One turn moves each row of this set onto another row. After a few examples, where does it send each row asked below?
sof: [ 46 -12   2  12  16 -10  35 -29   1  28   7  -5  -5  21  -5  24 -12  17]
Pak: [ 24 -28   5  -7  19   7  16 -33 -19   1 -13  15  -4  32 -14  34 -22  50]
Berab: [  4 -20  18   4 -16   6  18 -21  -7 -29   6  -4  -2   3  -4  17  -1  30]
botel: [ 20 -31  -7  -4 -10 -18  25 -29 -47  -9  -9   3   4  25   1  24  -4  27]
Rar: [  3 -24  19  -5  -8  -1  16 -24 -16 -21  23 -12   1  -2 -15  20  -9  34]
zini: [ 45 -21  13  10  -9  13  27 -33   1  14  26 -17  -4  16  -3   7  -2  13]
Tasa: [ 35 -40   6 -11 -17  21   5 -41   7   5  18  -5   2   6  -3  14 -15  26]
vov: [ 24 -26   1  14  -6  -1  -3 -31  -5  -7 -16  10 -14  37   1   4 -18  35]
nobe: [ 25 -33 -20  -7 -18 -22  21 -29 -38 -13   5   5  -1  21  -5  15 -15  38]
voso: [ 36  -9  17   7  26  -8  20 -22 -26   7 -12  -1 -14  32   2  14   0  27]
nive: [ 43 -24 -11  -3   9  -1  29 -34  13  19   8   9  -2  18 -13  30 -28  38]
zap: [ 35 -33   1  -1  -2 -15  -6 -46   5  16   0 -10  -3  11   4  17 -21  15]
Sosos: [ 25 -25 -12 -15  -3 -22  32 -15 -47  -2   5   5   1  18  -4  19  -6  34]
rig: [ 17 -29  11  -7  18 -17  -8 -25 -26  15   9  -4  -9  20  -8   9 -23  32]
rez: [ 35 -33   2 -22  15  -5  10 -39   1  20  -5   3   3   7  -1  36 -21  30]
mag: [ 23  -8  12   5  -9   2  35 -24  -8 -30  22  -9  -5   5 -16  16  -3  43]
vep: [ 17  -7  23   3  -4  -1  29 -16 -14 -24  12 -12  -5   2  -3  14   8  28]
kevo: [ 39 -23   4  17  -1  -3  18 -42   8  13 -17  -3  -4  26   7  23 -10  10]
tepu: [ 44 -25   7   0  -4  31  40 -33   6   8  13   3   1  19 -10  25  -6  30]
Voni: [ 40 -15  -5  14  11 -12  18 -29 -13   3  17  -2 -14  35 -21   6 -25  49]
tus: [ 22 -26 -12   6 -13 -26  28 -20 -44  -2   8  -2  -1  26  -4  11 -10  23]
Pokem: [ 22 -26 -17   4 -14 -12  38 -17 -36 -10  -4  13   1  30  -5  21 -10  33]
gugi: [ 13 -17  18  -6  -1   7  32 -28 -17 -28  14  -7   2   2 -18  33  -3  44]
lok: [ 38 -30  13 -24   7  20  24 -31  -5  20  25  -8   4   1  -8  24  -9  28]
rem: [ 37 -31  22  -5  -6  23  15 -39  -3   8   1 -11   2  12   9  19   5   9]

Voni moves to voso
kevo moves to zap
zini moves to rem
Now find these:
tus moves to botel
Rar moves to gugi

One turn moves each row of this set onto another row. After a few examples, where does it send each row asked below?
lor: [  6 -14  30  12 -10   0   2  -4  -4   6   3 -11  -9 -21 -14 -19   5   9
   1  12]
lubad: [-12  -6 -13  17  10  -7  14  11   7   3   6  12  21 -12 -14 -14 -15   8
  -6  -3]
sul: [ 15  -8  -4   5 -20 -13  -8  -2   1  -1 -19  17  22 -14   5   3  -1  16
   7 -12]
vaned: [ 22  17   5   0   3  -7  -1  -9  -6   4  -1  -5   7   2 -38  -1  -7 -14
   4 -15]
nifer: [ 37  -2  13   2  -2   9  15  -2  -3  25   9 -11  -1   9  -1  -8 -15  -1
 -15 -14]
paga: [-11  -5 -16  14  16  -3   6   9  14   9   0  11  23  -5 -11  -5 -13  10
 -12   0]
Vipiz: [ 23  -2  27  10  -8   3   6  -7   2 -26   6  -5  -4   2   9  -4 -12  -2
  11  22]
zubuf: [ 13   1  28   4 -13   2  -1   4 -15   6   1  -9  -6 -38  -3   3   2  -4
   3  -1]
mefak: [ 23 -12  12  11  20   5   3  -7 -13 -10   3 -12  25  -3   3  -6   6 -11
  -9  -9]
rafet: [ 28   3 -11   2   9   2  14   3 -18  -3   3 -19 -19   2   3 -19  -3  13
 -10  17]
Finu: [ 19  -6   6   3  -1  17   0 -11 -21   6  12 -12  31   0  -8   9  -7   0
  -9  -6]
Veg: [ 26  -7 -11   7 -18 -16  -7  -1 -20  -5   2   4  11  -4   5   8  -4  22
  11 -14]
mup: [ 20  -1  -5 -10   7 -21  18   1 -16  -2  12  -3  -1   9   5  13 -21   2
  16 -19]
dor: [  0 -27   8   3 -19   5  19   1  -7 -10   1   7 -13   8  12  13  17  -2
   0  -1]
Fona: [ 19   6  -7   7 -16   6 -15 -10  14  -5  -6   0  -4  23   0  26   1  -2
   3  -1]
zefev: [ 37   0   7  11  -3  10  17  -7  -6  23  18 -11   4   6   8  -5  -8  -1
 -11 -15]
zasel: [ 17  -7 -16 -11  -7  -3 -11   4  -9 -14 -19 -13  -9  20  -5  10  -2  11
  -2   6]
Naben: [ 12   9  -9   6   8  -1  16 -10  14   7  15   2 -25  10   7  20 -18 -13
  -3   9]
Paf: [ -6   2 -19   1  19  -2   6  -1   9   4  -2   3 -23 -22   0  -6  10  -2
   8 -16]
Sepef: [ 16  22  -7   4   9   0  13  -8   8   8   8   5 -25   6   7  17 -19 -14
  -9   8]
Rop: [ -2   9 -13  15   3  -2  -2   1  -1   2 -19  -6  10 -24   5  10  11 -10
 -10  21]
pur: [ -5   1   6 -19   6  -2  10  -3  26  -9 -20 -15 -11   3 -10  -3  -8  -5
  -1  12]
vabur: [ 14  -5 -19 -10  -5  -6  -2   3  -9 -10 -24 -17 -15  19   1   4   4  10
  -5   2]
feror: [ 15   8 -11   3  16   2  26  -1 -12   6  12 -11 -23 -18   2 -19  -5  -1
 -12   2]
dapep: [ 28  11 -15   1  -6 -19  12   6   0   2 -11  16 -12   0   0  -2 -20 -20
  -5  13]
gur: [-20 -14  19  10  -7   7  19  -6  19  -1  10  -2  10  -2  -4   8   5   0
  -1 -11]
vekeb: [-10   3  15  12   1  12  21  -7  20  11  19  -2  -2  -2 -15  13 -14  -8
  -5  -6]
virib: [  2  25   0  29  13  -8   2   1 -11   0   7   9  13 -18   7 -12 -10   9
  -2   3]
Lita: [  3  -5   0 -13 -15 -10   8   1  25  -2 -16  22   0  -5  -5  -5  -7 -11
  12 -11]
mutim: [  2  -3  13   1 -18   5  -2  -7  -9  -5  -3  -5 -11 -18   2   2   2  40
  -4   6]
Gud: [ -3  16   5  21  12 -12   0   5 -14 -10  23   7   8  -9 -15   2   6   8
   7  11]
zole: [  1  -8   7  -7 -11 -12   7   4  31   1 -18  16   1  -2  -3  -7  -3 -15
   8  -4]
lonov: [  8   0  12   2 -20   5  -5   1  -4  -4  -3   6 -15 -11   6   0  -3  39
  -3  14]

gur moves to feror
vabur moves to Lita
dapep moves to Fona
Now find these:
dor moves to Paf
zole moves to Sepef
Gud moves to mefak
vaned moves to Vipiz
zefev moves to mutim
Finu moves to lor
lonov moves to paga
sul moves to vekeb

One turn moves each row of this set onto another row. After a few examples, where does it send each row asked below?
lekal: [ -4  -8   6   2 -27 -16   7  31  12   5   5 -16   9  11   7 -12  10 -26
 -35  -7  -2   7 -25   9  -1  -1   1   1  -5 -15  15  -7   6   3  14   6
  -2]
veko: [  2  -2  -8 -19   3   0  -6   1  -2   7  20  15  10  -9   8  19 -12 -12
   6  21   7   3   0   3 -15  16  -7 -15   6  11  -5   4  12   7 -10  12
  -3]
gutuz: [ -2  -3  -6 -21  -7   4 -11   1   3   2 -12   3  -7  -1  10  18   3 -21
   7  34  18  -7 -10   4  -1  15  -3   1  -9  12   4   4  -6   4 -23   8
   6]
vator: [ -4  31  13   6  16   7  14  -1  10  33 -18   4  22   2   2   2  -1   6
  -3  -1  -1 -10  -3  17  13 -10  13  -8 -13  -3   8  -2  22  -2 -19  -6
  -8]
lavi: [ -3 -25  -4   6 -10  32   2 -14 -20  14  12  -9   8  12  13   7   6   6
  -6 -13  11  -3  -9   5  -1  13   2 -16 -12   1  -7   4   9  -3  18  -3
   0]
Suvit: [ -2   1  -2   7 -23  -7  12  36  17   8  13  -9  17  13  15 -13   0 -29
 -39 -12  -8   1 -20   8   0  -2   3 -10   2 -16   9  -1   4  -4  12   4
  -2]
Zusiv: [  3  19 -19  -2 -10  -1  -9  -9  15   2  14   7   7   5  -4  -1  11  -4
  15  34 -15 -13   3   9   7  -8  -4  -9 -17  10  11   4  10 -10 -26   8
   8]
saf: [ -6   8 -14   0 -27   8  -5   9  27 -23 -34 -11  10   1  23 -13   3   1
  -7  -1  -2  -2   4 -18   7 -20  14  -5  -9  -1 -10  -5  16 -22   1  -8
   1]
Vabo: [ -2  33  15   5  19   4  11  -8  11  31 -16   2  20   1   8   0   1   6
  -9  -4   0  -9   3  10  12  -5  21  -6  -6   0   3  -9  19  -2 -18 -13
  -2]
Kati: [ -1   3  -6  11 -18  13   3   0  -2  16  14   1  12   2 -10   9  20  -9
   4  -2 -17  12 -13  38  -4 -10   9  10  18  -5   7  -5  15 -18 -16  11
  13]
moz: [ -2 -24   1   7 -14  27   0 -20 -20  17   8 -10  11  22   4   7   7   1
  -8 -11   9  -3 -15  12  -1  17   6 -14 -12   2  -2   1  11  -6  15  -1
   0]
lim: [  2   5 -20 -17 -12 -18  -6   1  13   4  -5 -12   1  12  -7   0  10 -13
  10  32   1  -7  -3  34   0  -2   1 -12   3  -2   6   3  -9 -14 -20  13
   2]
kem: [ -9 -12 -14  22  -8  20  11  -9  -3   1  11  -9   3 -14  19   6  -1  18
  -6 -22  -3 -17   7  -9  10   0   4 -20   7   5  -8   0   9 -18  10   3
  10]
Luki: [ -6   5 -14  12 -26  20   0   1  15 -15 -17  -9  -5  -3  29  -6  -1   4
 -18 -17  -2   5   6 -19  10  -4  -2 -25  -3  -7 -17  -9   5 -14  -6   0
  20]
bof: [-10  30  15  31   2  -2  18   6  23  25   2   6   9  -7  18 -11  -2  -4
 -15 -17 -10  -8   5  -2   9  -4   8  -6   0   2   2 -13   6   1 -20  -3
  11]
tig: [ -6  -8   4  15  -9  -4  -3 -26  -2  -9 -15   1  18  -3  -2 -10 -10  -4
   5 -15 -35  -2   8  26  14 -11  -2   0  -2   5  -7   6  27 -22  -3   7
  13]
duva: [ -5  28  13   3  15   7   9 -10   8  27 -23   1  24   4   5   4  -6   5
  -2   1  -1 -14 -11  23  15  -7  19  -6 -13  -2   3  -1  26  -4 -17  -5
  -8]
poves: [  1   3 -13 -11  -5  -6 -18 -13  27 -10   1 -11   2   3   6 -38   1 -21
 -10  20 -20  -1   3  19  21   4  -8  -7   6  -5   2  18   8 -11  -8  -1
  18]
ruga: [  0   2  -6 -10 -26   5   0  12  22 -18 -36 -14  12  -8  20 -16   0  -1
  -6   8  -5  -5   0 -11  10 -16  20  11 -18  -2 -12   2  16 -21   4  -3
   3]
Rom: [  0  15 -11  23 -12  11  20  30  20  21   8   4  10  -3   8   0   0 -15
 -35 -18 -11  -5 -15  10   6   3   3 -20  20 -16   6  -7   1  -5  -6   0
   8]
Nubif: [ -4 -23  -3  11  -7  29   0 -15 -20  15  18 -10   8   7  11   9   4   6
 -16 -15   6 -10 -10   0  10   8   3 -16 -13   5  -2   1   6 -10  15  -5
   0]
zeki: [ -4  -5   3   6 -23 -13  12  34  15   9   6  -6  14   8  11 -20   5 -29
 -36 -11  -2   2 -24   9   0  -4  -2  -6  -1 -16  14  -3   6   7  10   1
  -2]
tob: [ -4 -15  12 -10   9 -19  -8  -2   3   3 -14   2   1  -2   8  -5 -23 -33
  -6  18  -5 -15  -7  13  11  23 -14  -4  -9  12   0  15  -2   8  -4   5
   0]
mok: [ -2 -15 -14  10  -7 -12 -20  -7  15  -6  -8 -13   4   8  -8 -21  -5 -20
   6  17 -10 -16 -11  28   9  11  -7   2   1  10  -4  28  -4 -17  -3   2
  -1]
reko: [ -1   5 -13  -4 -27  10   0   7  22 -19 -35 -15  13  -3  20 -21   4   3
  -8   4   0  -4   8 -16  11 -15  15   3 -12  -1 -12   6  17 -21   4  -2
   8]
Pegi: [ -3 -15   3 -23 -27  14   5   9 -13 -11  -5   9  -5 -10  19  22   7 -17
 -10   4 -10  13  -9   8  -2  -7  -5  -5   1 -11   6 -19  13  -6  -6  14
  23]
razi: [ -8 -26  -1  -6  -3   2 -15   0  17  -2  -2  17   1 -16  -3 -15 -16 -35
 -17  12  -2  -1 -17   5   4  14 -21 -13  13   3   4   6   3   1   1 -11
  -2]
Lupuv: [ -5   3  20   6 -10   5  -3   7  10  -8 -21  19  11 -13  23  -5 -15 -33
 -19  -5 -25   5 -12   7   8   4  -1  21  -6   3  -1   6  22   5 -14   1
  22]

zeki moves to lavi
Lupuv moves to Pegi
Now find these:
razi moves to veko
lim moves to mok
kem moves to bof
lekal moves to moz
Vabo moves to saf

One turn moves each row of this set onto another row. After a few examples, where does it send each row asked below?
rora: [  8 -11  17  -9   2  -7   1 -21  10  14  21  24   5   3   3  -2 -12 -24
  -8   3  16  18 -15 -21  13  17]
sotid: [ 16  -1   8  -2  -3   7 -30 -21  12  -3  27 -23 -25  18  27 -15  -3  10
 -12  -5   3  18 -12   6  -9 -24]
pugit: [ 25   6   1  -3  -3  12 -25  10  -9  15  14   2 -16   3  16  -8  19  15
   5   3  12  -3   5  12  -7 -16]
Kuv: [ 26   0   5   6   6  14  -6   3 -15   8   9  13 -16 -16  27 -25  15   6
 -14 -11   8 -10  17   6 -21  -7]
Viref: [ 34  11  12   5   6   2 -12  -5  12  10  12  10 -17 -28  11  -2  -7   3
   6 -21   2 -21  13  12  -5 -11]
zisaz: [ 20   2  15  10   5  -6  -7 -28  22  -8  14  -9 -19 -26  14 -12 -20  -7
 -12 -17  -5 -11  -6  14 -14 -21]
Gul: [  6 -10  17 -10   0  -3   0 -20   9  15  23  22   3   9   4  -1  -9 -20
  -9   6  18  20 -16 -21  13  16]
fezig: [ 18   1   8   5  10   3  -4 -17   4  -2   5   3  -7 -31  13 -20  -6   1
 -18 -13   0 -14   8  15 -27 -20]
pid: [ 33   0  15  17   2 -11  -7 -17  20  -6  20  -6 -31 -25  23 -12 -15 -16
  -2 -24  -8 -12  -8   6   0  -8]
vimun: [  8  -9  15 -11   5  -2   2 -19   4  17  18  29   9   2   3  -5 -10 -20
 -11   1  17  18  -6 -22   8  19]
rubop: [ 23  -1   3   1  -2  18 -19   3 -15  10  19   0 -24  11  34 -24  22  13
 -11  -2  11   7   5   3 -14 -10]
zunuk: [ -7 -19  14   9 -12  13  17 -21   1  16  17  13  -1  -1  19 -18 -12 -24
 -25   7  -6   6  -9  -9  22   7]
bor: [ 14   0   1  -2   7  13 -13  -9 -10   4   6   2  -5 -11  20 -26   8  13
 -20  -3   7  -1  13  11 -31 -20]
div: [ 25  -2   8   4  -8   9 -26  -5   2   2  30 -16 -35  22  36 -17  11   5
  -4  -3   5  14 -14   2   1 -13]
kidok: [ -6 -17  18   8 -12  17  17 -25   7  19  23  14  -6   5  21 -14 -15 -19
 -27   4  -2   7  -8  -9  23   8]
gime: [ -5 -19  10   4  -6  13   7 -19  -3  18  16  13   3   2  23 -25 -13 -19
 -26   0 -12  17   3 -17  21  10]
Vuras: [ 29  -1  13  12  -6  -6 -20 -16  20  -5  30 -19 -39   3  30 -10  -7  -9
   1 -15  -4   4 -21   2   8 -11]
Dun: [ 35   9  13   5   3  -8 -23 -10  22   4  20  -5 -24 -18  13   0 -15  -2
  12 -23  -6  -9   2   7   7 -13]
nizev: [ -7 -20  10   7  -9  10  13 -18  -3  16  14  13   4  -4  20 -23 -10 -24
 -24   5 -11  12  -4 -13  20   8]
muvef: [ 31   1  12  14   8   0   0  -7   2   1   9  11 -19 -34  22 -19  -3  -9
 -10 -22  -2 -19  11   8 -15  -5]
zefe: [ 32   6   7   1  -3  -6 -34  -6  17   4  24 -16 -26   1  17  -3  -7   1
  15 -13  -6   5  -9   5  12 -16]
pozun: [ -5 -16  18   5  -9  20  12 -26   6  20  24  14  -7  10  25 -17 -16 -15
 -27  -1  -3  13   0 -14  24  10]
tekiv: [  7  -9  16 -12   4   1   0 -18   3  18  20  28   8   7   5  -4  -6 -17
 -11   3  20  21  -6 -22   8  18]
tekef: [ 19   1  15   7  -1  -4 -20 -30  25  -8  26 -22 -27  -2  21  -9 -19  -2
  -9 -13  -3   4 -17  10  -5 -23]
mefu: [ 28   9   6   0   3  11 -13   4  -4  15  10  13 -13 -17  11  -6  10  12
   2  -8  11 -18  15  15 -11 -14]
kuvu: [ -4 -17  14   2  -7  18   7 -22   1  20  21  14  -2   8  26 -22 -15 -15
 -27  -3  -8  18   5 -18  23  10]
meb: [ 26   5   1  -3  -6   4 -36   4   1   9  22 -12 -22  12  19  -7  11   9
  12   0   3   9  -7   8   5 -19]
lalum: [  6 -10  17 -12   1   1   0 -19   5  17  23  25   4  11   5  -2  -7 -17
 -11   5  21  21 -11 -21  11  17]
Neri: [  8 -10  17  -9   4  -6   2 -20   8  14  19  26   7  -1   2  -4 -12 -23
  -9   2  15  17  -9 -21  10  18]
ginot: [ 13  -1   2  -6   2  15 -26 -10  -6   4  17 -11 -14  13  27 -24  10  18
 -18   0   8  15   3   7 -21 -23]

sotid moves to ginot
lalum moves to tekiv
Now find these:
Dun moves to zefe
pozun moves to kuvu
div moves to rubop

